In the data rows, 128 means zero.
Here are some points:
[139 255 177 194 104 140 138 108  70 106 139  69  99]
[129 164  96  92 138  93 119 147 151  89  82 108 113]
[101 255 247 158 145 142 164 206 175  73 159  45 164]
[ 68 247 253 109  90 135 141  99 154  89 119  58 158]
[141 195 161 191  76 139 151  77 116 133 116  94 102]
[137  57  80 131 127 129 104  89 135 132 107 170  88]
[129 126  95 126 131 136  98  64 105 139  98 119  88]
[ 81 141 161 104 189 140 111 184 155 116  85 122 121]
[156  61 100 115 165 161  79 127 116 141 129 152 138]
[112 212 160  80 130  47 119 185 152  36 113 136  94]
[124  63  84 165 173 156 158 125 140 176 197  90 166]
[147 120  98 109  98  64  76 150 114 119 113 183 116]
[194 173 201 138  81 119 140 136  97 102  99  90 132]
[110 203 207 130 155 113 145 140 156  79  57  23 196]
[127   0  46  96  95 164 163 104  90 183 200 143 167]
[171   0  18 148 142 156 116 110 163 180 171 128 151]
[145   0   0  84 151 191  85  92 133 191 182 184 109]
[ 68 195 111  74 202 123 150 138 104  61 108 150 122]
[184 139 131 135 188  82  73 123 142 161  84 196  91]
[112 147 154 157  98 106 147 109  86  93 131 176  49]
[ 96 222 190 161 143  87 119 128 176  73  40 161 124]
[128  77  83 106 164 154 143 165 116 114 179 138 198]
[176  53  45 205  76 212 127  82 109 197 188 119 166]
[144  91  85 101 147 176 156 181 171 180 168 202 153]
[134 218 207  81 124 122 160 205 170  76 111  46 234]
[166 227 221 141  92  55 131  88 116 153 180  77 131]
[103  16  13 134 122 129 148 116 142 143 172 150 138]
[ 95 165 201 150 137  64 115 111 129  98  95 103 166]
[ 62 235 215 139 104 133 163 173 117  52 117 132 199]
[106 218 171 129 132 113 113 145 160 107  92 117 111]
16 more points follow, each with its number after it:
[104  88 162  79 147 101 171 146 142 113 134  82 150] 0
[147   0   0  94 113 174 126 120 133 158 124 148 152] 1
[102 144 161 132 131  99  53  67  94 115  10 155  45] 2
[160 177 182 157  76 152 198 137 130  77 152  67 203] 3
[136   9  65   8 177 164 192 129 158 199 151 199 161] 4
[126 129 138 180  73  89  83  58 100 146  67 174  59] 5
[148 151 141  96 191 108 132 141 133 116 102 133  79] 6
[110 229 195  96 185 100  93 187  59  42 106 169  77] 7
[114 133 131 113 141 142 145 191 171  94 182 143 118] 8
[141 127 139 126 192 121 135 148 130  43 119 166 100] 9
[116 215 177 196 123 138 158 182  98  92 132  70 171] 10
[105 173 157 123 154 108 107 159 138 112  93 137 132] 11
[138  78 145  94 138 148 169 145 166 123 163 181 148] 12
[150 140 129 124 111  87  75 107  87 125  70 164  79] 13
[165 182 149 126  77 118 115 153 141  97  94  94 118] 14
[178 201 180 179  98 162 121 119  95 109  79 102 118] 15
Which two of these numbered points are nearest to each point below, looking only along the 3 directions in which the first points spread most? Their numbers follow each, nearest first.
[149 169 118 126 158 164 140 187 140  96 194 113 176] > 0 8
[142 255 193 125  97  93 144 171 184  58  81  34 181] > 10 3
[ 94 255 255 140  89 106 135 162 114 104 132  62 178] > 10 3
[107 119 145 178 129  98 100  67 108 131  81 119  87] > 13 5
[166 132 105 181 121 100 102  65  71 125  98 148  46] > 5 13
[180 149 139  84  97  58  68 109  87 114  72 152  31] > 2 13
[ 94 255 207  79 121 119 134 211 160  48 139  80 173] > 10 11
[125 191 123  56 130 111 113 116 107  83  79 169 114] > 6 9
[149 163 138  81 167  92  75 112  85 125  55 192  64] > 2 13
[131 118 136 180 150 106 125 115 113  26  85 155  68] > 13 6
[141 112 150 181 150  32 105 118  35 143  80 159   0] > 5 2
[157   0   0 152  94 200 158  96 154 189 164 145 103] > 1 4
[170   0   0 114 130 134 136  95 109 208 187 241  98] > 1 4
[195 195 194 162 112 122 120 179 151 111 123  73 200] > 10 3
[122   0  12  64 167 156 131 144 118 144 160 236 103] > 4 1
[149   0  27 159 106 143 150  90 123 204 209 124 137] > 1 4
[ 96 132 151  84 106 116 127 192 150  69 159  61 121] > 0 8
[152  41  46  89 205 192 135 121 137 136 132 136 130] > 4 1
